6.571, -5.164, 2.511, -0.524, -2.146, 1.990, 1.718 gives 1.718
0.873, -2.567, 7.294, 3.683, -1.985 gives -1.985
-4.682, -6.179, -0.230, -1.330, -1.129, -3.644 gives -3.644
4.711, 5.045, -4.362, 3.579, -7.002, -2.158, -5.047 gives -5.047
-5.891, -7.485, 4.475, -4.979 gives -4.979
0.390, -6.287, -0.835, -6.388, -0.210 gives -0.210
3.593, -5.033, 6.758, 4.482, 3.386, -3.138, -3.552 gives -3.552
1.859, -1.836, -3.407, -4.516, -6.718, -7.374 gives -7.374
---
array([ 0.002,  0.124, -0.036, -0.152]) Out: 0.002, -0.152

array([ -12.17, -115.07,  157.69,  -39.69,  -56.45,  109.16]) Out: -12.17, 109.16

array([[-195.261,   59.877,  175.268,   73.867,  175.725],
       [ -14.906,   35.146,  -27.839,    1.575, -175.006]]) Out: -195.261, -175.006

array([ -24.5,  154.1,  -55.7, -134.6]) Out: -24.5, -134.6

array([[-0.07,  0.16, -0.09,  0.10, -0.20, -0.09, -0.05],
       [-0.20, -0.19, -0.17, -0.09, -0.09, -0.13, -0.13]]) Out: -0.07, -0.13

array([[-0.083, -0.048, -0.133, -0.170,  0.092, -0.150],
       [-0.151, -0.162, -0.159,  0.000, -0.063, -0.103],
       [ 0.146, -0.023,  0.201, -0.170, -0.127, -0.165]]) Out: -0.083, -0.165
---
-1.777, -0.285, 0.506, -5.686, -0.584 → 0.506, 0.506

1.271, 6.290, -1.361, -2.398, -4.977 → -1.361, 6.290

-1.153, 5.419, -2.018, -1.456, 3.286, -0.857, -5.269
2.730, -1.496, -4.824, 1.017, -2.041, -3.032, 0.761
3.665, -0.427, 4.985, -1.913, 3.408, -4.768, 4.673
→ 1.017, 5.419

0.924, 0.262, 0.548, 2.130, -2.350
-0.994, -6.190, -3.343, -0.357, 1.682
2.513, 1.673, 0.178, 3.075, 0.459
→ -3.343, 3.075

-3.175, -3.051, -2.064, -0.513, 6.118, -1.294, -1.630 → -0.513, 6.118

0.196, 0.556, 4.543, 0.177, -5.087, -1.016, -5.317
-1.676, -4.292, 0.202, 6.116, 0.790, 0.605, 3.040
0.595, -6.706, 2.987, 3.487, 0.117, -0.340, -1.852
→ 6.116, 6.116

-0.169, -0.283, 0.516, 1.221, -0.480, 1.663, 1.616
-1.741, 2.567, -0.063, -6.114, 0.215, 4.460, 2.102
0.844, -2.662, 0.891, 6.779, -0.862, -1.572, 0.058
→ -6.114, 6.779

0.920, -4.059, -6.704, -6.816, -3.825, 2.964, 1.730 → -6.816, 2.964

2.089, -2.646, 6.245, 1.060, 1.753 → 6.245, 6.245
---
-6.152, 1.294, 0.009, 0.705 --> 1.294
-1.144, -4.503, -3.778, 7.510, 1.255, 0.509, 3.098 --> 1.255
0.867, 0.478, -0.946, -6.565, 1.555, 1.299 --> -6.565
-7.240, -0.174, -1.210, -3.594 --> -0.174
-7.316, -0.187, -5.500, 3.382, 4.649, 4.929, 0.227 --> 4.649
3.101, -6.191, 2.453, 4.975, -4.058, -2.554, -1.846 --> -4.058
-5.317, 2.362, -0.630, -6.128, 0.381, 2.000 --> -6.128
6.020, 1.297, -4.351, 1.609, -5.552, 1.894 --> 1.609
---
-1.029, -0.999, -3.977, 4.861
1.939, -4.638, -0.905, 0.124
3.292, -6.398, 1.757, -4.217
yields 4.861

4.020, -0.171, -4.404, 2.147
4.308, 1.953, -5.618, 2.388
yields 4.308

-4.487, 4.720, -7.456, 0.284 yields 4.720

3.170, -3.229, 0.009, -0.579, 0.132, 0.693, 0.334
-4.941, 3.715, -1.642, -3.288, 0.876, 3.495, 2.243
5.682, -5.570, -0.589, -1.911, 1.264, 2.660, 0.987
yields 5.682

4.744, -0.172, 0.511, -5.879, -0.678, 0.243
1.597, 0.505, 4.333, -4.603, 0.605, 0.056
-4.551, -0.511, -4.801, 7.475, -0.797, 0.078
yields 7.475

-3.472, -1.647, 3.673, 0.492, -1.226, 1.760, 5.811
-5.066, 1.569, 3.908, 4.277, -5.892, -1.071, 1.390
3.406, -0.044, -2.498, -2.434, 2.321, 2.810, -5.054
yields 5.811

1.643, 7.654, -0.599, -1.538, 2.458, 1.119, 0.026 yields 7.654

-2.917, 4.179, 0.203, 6.721 yields 6.721

0.639, -3.411, 1.820, -7.455, -3.350 yields 1.820

-1.513, -3.240, -6.435, -1.617 yields -1.513
---
array([[-21,  24,  27,  26, -19, -12],
       [ -9, -23, -30,  13, -17, -37]]) result: -19

array([[5648, 5431, 7606, 5523],
       [6751, 2903, 7106, 2136],
       [5615, 6194, 9578, 9073]]) result: 6751

array([[2495, 4472, 8384, 9810],
       [3787, 6611, 6597, 8357]]) result: 3787

array([575, 473, 569, 505, 244, 824]) result: 244

array([[41, 45, 62, 63, 50, 36, 54],
       [74, 23, 53, 29, 53, 91, 91]]) result: 50

array([23, 99,  7, 42, 29]) result: 29

array([[37, 86, 74, 17],
       [91, 59, 26, 84]]) result: 91

array([[ 89, 256, 583, 743, 248, 811, 178],
       [430, 310, 995, 469, 294, 759, 392]]) result: 248
---
array([[5, 4, 6, 4, 5, 6, 6],
       [5, 2, 6, 4, 4, 7, 7]])	6

array([[ -59, -930, -154,  -97,  834],
       [ 158,   21,   44,  307,  671]])	834

array([[2, 1, 5, 4],
       [9, 7, 4, 5]])	4

array([[400, 530, 407, 513, 710, 631, 669],
       [781, 731, 166, 497, 928, 597, 721]])	669

array([[906, 113, 613, 675, 746],
       [744, 180, 761, 285, 386]])	746

array([[3406, 4585, 7434, 8905, 7652, 3836],
       [6026, 9695, 3031, 7992, 9537, 8102]])	3836
---
Input:
[[1, 4, 3, 3, 8],
 [1, 3, 2, 2, 5],
 [1, 4, 3, 3, 6]]
Output: 4

Input:
[[-18, -40, 10, 18, -18, -21],
 [28, -25, -13, -41, 28, -34]]
Output: -40

Input: [57, 59, 86, 24, 66]
Output: 59

Input: [-927, 934, 783, 724, 853]
Output: 934

Input: [9, 44, 61, 26, 71, 23, 76]
Output: 44

Input: [9154, 3046, 4565, 5250, 7613, 2796, 2498]
Output: 3046
---
1.687, -7.416, 2.832, -0.866, 5.191, -1.290, -0.028 gives 5.191, -7.416

1.580, 1.977, 0.084, -5.812, -0.860, 1.013, -1.485
5.260, -1.099, 2.727, -0.022, -1.928, 0.888, 6.090
-3.723, 0.617, 6.147, -0.072, 0.419, 0.224, 1.221
gives 6.147, -5.812

4.361, 3.323, 0.681, -0.124, 3.801, 1.357, 3.313
3.662, 5.697, -1.812, -1.515, 3.658, 2.339, 0.651
2.517, -2.672, 5.601, -4.523, -6.475, 2.265, 5.299
gives 5.697, -6.475

0.363, -2.149, 0.929, 5.822, 4.437 gives 5.822, -2.149

-0.585, -1.772, -0.605, 1.924
-1.684, 5.729, -0.946, -0.283
-0.644, -2.103, -1.121, -2.538
gives 5.729, -2.538

0.460, -1.030, 7.153, 3.220 gives 7.153, -1.030

1.346, 1.648, -2.824, -0.394, -0.837, 0.597, -0.467
1.326, 1.421, -2.043, -0.064, -0.493, 0.673, 0.192
1.859, 1.794, -6.349, -3.092, -2.782, 0.186, 1.645
gives 1.859, -6.349

-0.449, -1.173, -7.393, -1.118, 2.041, 1.336 gives 2.041, -7.393

1.590, -1.139, 1.991, 5.545, 1.076, -0.313 gives 5.545, -1.139

-2.441, 5.765, -5.511, -0.674
-3.194, 0.750, -0.925, -2.234
gives 5.765, -5.511
